In the rows, zero is written as 128.
The rows of M fall into 4 groups, and each row is roughly a mix of its group's hidden directions.
M, 140 rows:
[[143 172 115 159 118 152 138 109 136  85]
 [ 91 100 151 125  89 130 144 132 145  89]
 [179 114  99 123 145 140 117  82 133 130]
 [116 110  93 119 167 147 107 158 161 142]
 [175 142 135 126 117 158 124 145  83 106]
 [120 142 167 114 111 162 144 144 101 169]
 [161 153 103  88 126 144 134 149  93 150]
 [141 125 137 145 105 115 120 175  83 155]
 [111 124  83 121 134 176 106 135 126 161]
 [112 152  88 146 122 120 154 177 149 121]
 [ 85 108 162 135  95 115 134 166 138 130]
 [ 70 117 128 109 110 128 113 100 154 149]
 [157 100 117 146 138 126 172 125 158  92]
 [102 152 126  96 137 162  98 164 124 152]
 [137 111 132 108 127  66 111  91 129 122]
 [ 82 114 118 143 113 141 112  86 163 124]
 [163 108 150 128 109 147  71 134 114 134]
 [152 150 109 154 148 143 126 175  92 119]
 [131  78 113  92 122 170 109 142 120 129]
 [155 118 124 109  98 112  71 126 154 132]
 [ 85 144 158 139 106 127 126 168 142 159]
 [128 109 155 133 114 103  88 167 131 164]
 [123 146 198 107 139 134 135 140 143 116]
 [125 150 130 121  94 128  90 131 179 105]
 [129 144 158 174 117  87 153 107 131 112]
 [152 106 109 120 156 119 169 120  81 126]
 [124 137 144 107 146 164  90 172 133 151]
 [126 120 143 181 170 142 148 126 124  99]
 [131 130  99 106 158  76 117  93 137 126]
 [114 147  96 140 123  85 130 154  87 148]
 [136 123 167  76  99 149 117 129 140 150]
 [114 114 155 182  96 130 134 100 147 121]
 [118 137 129 147 114 166 117 178  98 152]
 [122 109 132 191 154 132 136 116  97 123]
 [102 127 139 166 120 133 162 116 155  84]
 [151 141 122 159 116 109 140 129  86  80]
 [100  84 148 172 131 122 134 120 160 136]
 [137  95 111 169 122 161 111 151 159 111]
 [162 118  88 146 163 161 106 116 116 140]
 [121  98 167 133 135 103 110 165  99 102]
 [140 148 153 109 118  81 157 103  96 120]
 [124 154  79 127 154 154  99 155 146 134]
 [129  92 172  96 120  97 148 108 117 116]
 [152  89 167 130 107 102  99 140 115 148]
 [184 118 116 123 127 121 124 124 155  81]
 [144 148 147 122  96 117 135 181 163 122]
 [170 114  88 135 143 127 128  96 145 162]
 [140 141 136 121 125  83 117 177  94 143]
 [161 133 121 137 111 128 155  89 106  82]
 [179 178 124 115 148 134 129 144 122 110]
 [148 140 100 163 159 166 126 160 109 126]
 [183 124  85 124 154 116 133 108 126 140]
 [120  89 103 134 100 148 106 128  89 158]
 [ 83 124 168 120 104 114 147 135 166 128]
 [143  73 133 109 135 116 124 135 135  80]
 [145 104 114 105 165 180 153 125 127 126]
 [110 116 136 187  95 141 104 131 127 150]
 [176 155  99 113 110 131 104  99 122 107]
 [105 133 159  79  96 132 102 140 120 149]
 [142 149 139 103 141 173 122 148 167 101]
 [130 143 171 131 145 137 155  84 141  96]
 [144 145 178 116 122 135 127 164 125  86]
 [172 137 111 155 147 148 152 116 117  87]
 [152  79 150 127 135 154 148 151 160 112]
 [167 114 124 141 131  98 102 149 166  98]
 [120 109  88 130 138 177 109 150 136 158]
 [ 99 112 133 160 119 120  98 127 183 139]
 [ 87 130 136 127 138 134 133 128  82 176]
 [156 177 152 122 104 125 154 112 102 111]
 [177 170 132 123 100 150 125 148 108 124]
 [132 176 157 104  97 141 112 161 135 118]
 [177 109 128 133 116 169  98 112 105 132]
 [135  99 172  93  99 120 114 100 146 135]
 [153 165 117 167 143 124 127 132 134  78]
 [144 146  96  83 164 139 145 151 107 133]
 [131 113 132 129 116 123 180  88  93 147]
 [103 111 161 137  95 122  87 157 106 139]
 [149 140 183 111  94 156 136 109 132 134]
 [108 108 126 168 133 119 120 114 176  92]
 [130 168 141 181 121  91 141 126 128 137]
 [144  89 144 113 147 173 107 158 119 144]
 [125 105 133  62 153 130 106 121 142 135]
 [138  63 126 105 142 113 121 146 134 103]
 [149 149 159 132 112  88 154 106 111  93]
 [128 105 106 155 100 121  93 105 167 107]
 [ 82 141 168 139 114 168 128 123 142 111]
 [124 119 129 120 141 139 155  81 179 111]
 [ 81 108 123 125 128 140 123  92 173 143]
 [ 92  89 151 120 135  96 121 125 131 170]
 [132 147 144 128 136 181 145 127 148  82]
 [127 149 157  89 126 111 143  76 113 135]
 [133 162 166  87  99 107 111 138 118 145]
 [159 145  83  80 127 151 139 126 136 123]
 [134 143 179 173 137 138 140 121 133  96]
 [127  88 122 179 129 104 133 120 142  93]
 [114 108 105 150 150 123 193 121 127 131]
 [116 156 173 122 119 158  85 132 128 105]
 [ 73 139 130 103  93 119 110 126 116 101]
 [152 138 109 124 114 138  98 110  72 103]
 [126 129  99 156 112 135 181 136 118 166]
 [ 93  88 124 167 165 131 139 150 131 130]
 [139 143 198 125 102 129 109 122 122 130]
 [105 145 172 115 133  99  91 140 158 118]
 [169 150 113 147 148 132 145 130 105  80]
 [153 101 137 169 124 106 112 169 144 106]
 [ 93 162 170 131 123 151 143 156 120 104]
 [131 129 136  89 111 150 163 117  79 113]
 [118 111 128 113 118  67 125  86 137 126]
 [122 109  96 175 109 121 123  97 106  99]
 [157  97 102 123 131 110 109  97 142  84]
 [182 151 152 104 134 143 145 150 114 107]
 [138 170 115  92 137 168 157 117 123 145]
 [134 166 122 100 135 129 121 124  99  73]
 [ 99 137 150 119 100 120  84 151 127 167]
 [145  73 145 142 125 154 131 164 149 138]
 [192 123 147 122 151 130 113 141 109 108]
 [145 108  84 158 147 115 133  81 126 126]
 [141 116  59 130 158 135 130 133 112 126]
 [114 118 143  95 115 163 137 122 112 183]
 [135 143 105 113 128 119  63  99 134 118]
 [175 148 157 109 119 144 107 100  98 124]
 [106 132  91 187 125 116 130 105 117 142]
 [107 152 112 103 100  79 114 152 132 149]
 [121 116  94 169 137 130 131 149 126 180]
 [130 103 135 116 111 112 181 155 116  92]
 [ 91  89 139 117 151 148 160 134 162 135]
 [108 144 164 125  99 154  78 136 142 118]
 [135 131 145 148 174 137 169 148  93 135]
 [ 98 168 159 119 117 134  84 148 120 114]
 [145 131 128 149 152 101 169 111 150  85]
 [111 130 154 110  93 147 158 129 179 129]
 [103 120  77 144 127 170 103 110 129 122]
 [168 141 103  96 154 158 143 103 111 114]
 [150 106 118 120  91 140 146  72 116 139]
 [126 144 123 107  80 148 164 127 167 133]
 [143 147 129  91 120 114  87 141 166 100]
 [175 117 138 167 111 130 145 141  93 107]
 [124 135 121  83 139  90 112 139 131 175]
 [130 112  98 131 129 133 126 152 102 190]
 [115 131  77 145 120 166 120 118 105 161]]

Each list below has three rows that fit no group; the rest each fit one group, if only roughly. Name those rows in the order they come.
  * Z_740: [130 118 106 151 118  88 139  96  81 115]
  * Z_662: [132 152 160 100 156 160 133 142 112  87]
  * Z_792: [166 146 135  99 169 102 118 158 137 114]
  * Z_323: [172  75 108 114 124 146 105 122 129 138]
  * Z_568: [128 173 154  72 137 111 129 139 123 132]
  * Z_946: [162 145 129 117 121 106 169 169 124  97]
  * Z_433: [154 106 147  67 136 131 150 140 120 145]
  * Z_178: [129  93 152 127 143  63 129 132 139 129]
  * Z_406: [104  95  97 165  95 113 107 141 138 145]
  * Z_58: [100 154 141 157  82 137 107 127 156 150]
  * Z_526: [101 145 122 102  79 142  98 101 135 109]
	Z_662 Z_323 Z_58
  * Z_770: [173 128 126 145 155 139 183 138 134 122]
  * Z_973: [122 101 122 123  99 127 135 124 123 195]
  * Z_146: [113 145 140 151 108 159 167 125  87 150]
  * Z_611: [127 113 179  90 138 164 142 141 140 140]
  * Z_302: [ 74 131 121 134 109 120 139  94 149  93]
  * Z_638: [ 96 112 138 154 112 177  94 148 127 127]
  * Z_395: [126 156 142 127 122 125 184  94  97 134]
  * Z_825: [120 131 119  79 122 149 107 138 178 143]
  * Z_211: [163 159 145 104 146 126 108 147 170 108]
  * Z_375: [129 103 139 162 144 149 181 133 158 127]
  * Z_621: [139 111 152 107  83 135 134 132 117 179]
  * Z_756: [129 110 141 120 111  87 137 181  99 118]
  * Z_129: [128 111  74  89 127 139 132 123 163 117]
	Z_146 Z_825 Z_211
  * Z_75: [139 116 153 109  96 189 133 117 130 114]
  * Z_653: [171 143 151 115 131 120  94 161 107 157]
  * Z_593: [117 154 162 122 129 127 114 144 141  67]
  * Z_17: [132 130 124 112 100 149 129 100 148  67]
  * Z_940: [116 157 135 113  90  90 112 133 103 163]
  * Z_567: [157 138 156  93 151  92 131  95 111 114]
  * Z_216: [142 146  72 124 131  94 106 102 115 114]
  * Z_210: [125 122 107 189 144 147 137 138 163 135]
  * Z_80: [128 127 145  75 132 101  90 111 109 149]
  * Z_660: [ 98 127 101 120 146 113 170 118  92 158]
  * Z_8: [140 163 127 134 178 121 132 140 133  82]
  * Z_925: [156 109 143  97 153 136 160 156  90 132]
  * Z_114: [160 144 192 141 125 119 119 130 137 105]
  * Z_773: [110  88  93 138 153 151 154 132 163 123]
  * Z_779: [150 137  76 111 124 117 104  93 134 156]
	Z_567 Z_925 Z_114
  * Z_367: [132 113  92  88 127 144 136 126 170 161]
  * Z_25: [155 129 101 130 141 114  85 106 163  96]
  * Z_295: [167 131 143 113 135 141 183 137  97 134]
  * Z_158: [117 121 166 118  91 163 139 101 145  98]
  * Z_983: [151 112 120 132 124 114 171  76 153 119]
  * Z_357: [112 128 110 149 163  89 133 109 148  86]
  * Z_442: [129 164 163 145  77 116 112 142 146 128]
  * Z_837: [124 154 100  96 119 148 118 158 165 160]
  * Z_338: [170 123 137  95 113 169 127 121 100 151]
  * Z_22: [ 98 127 124 139  99 142 152 101  74 123]
	Z_367 Z_837 Z_22
  * Z_669: [ 99 146  81 117 125 105 135 124 131 175]
  * Z_772: [116 178 112  99 164 140 126 138 153 149]
  * Z_654: [ 92 136 116  79 154 151 132 161 127 128]
  * Z_386: [186 128 143 141  99  98 120 126 129 100]
  * Z_706: [105 115 172 143 144 142 142 155  87 107]
  * Z_628: [130 105 167 170 110 102 127 122 140  91]
  * Z_816: [174 155 146 115 113 137 103 158 151 103]
  * Z_93: [141 122 102 114 149 113 135 107  67 148]
  * Z_651: [112 169 120 142 110 164 107 173 133 132]
  * Z_545: [128 117 161 121 116 132  99  99 128  71]
	Z_654 Z_386 Z_651
  * Z_242: [ 80 131 145 138 112 140 177 148 151 123]
  * Z_502: [159 162 112 104 109 162 129 144 159 103]
  * Z_907: [188 158 129 115 120 139 101 138 152 120]
  * Z_101: [107 122 108 153 166 100 143  88 100 124]
  * Z_131: [ 98 129 128  70 148  94 108 120 128 131]
  * Z_834: [144 109 137  83 155 151 103 139  96 151]
  * Z_368: [131 100 133 143 153 146 170 175 123 111]
  * Z_316: [104 126 155 131  84 144 123 142 165 163]
  * Z_327: [113  86 171 122 124 113  84 135 140 136]
  * Z_739: [128 140  96 134 132  61 136 115 143 116]
  * Z_15: [106 136 105 122 113 169  97 158 166 132]
  * Z_284: [ 95 135 167 134 129 137  91 146 100 161]
  * Z_608: [100 157 112 114 163  95 120 134 157  96]
	Z_368 Z_739 Z_15
  * Z_220: [ 80 132  91 167 152 135 109 122 131 124]
  * Z_591: [ 80  97 113 131 132 123 153 110  92 153]
  * Z_92: [129 122 124 109 138 129 184 130  78 117]
  * Z_959: [116 118 132 154 141  92 155 147  79 148]
  * Z_34: [141  96  98 164 150 110 150 117 168 131]
  * Z_784: [117 162 171 160 141 150 110 151 153 134]
  * Z_682: [148 170 109 129 134 118 105  72 130 127]
  * Z_73: [137 106  98  81 124 110 124 156 128 166]
  * Z_883: [127 147 149  85 127 125  82 149  96 123]
  * Z_507: [112 111  99 159 133 156 157 126 153 170]
	Z_959 Z_682 Z_73
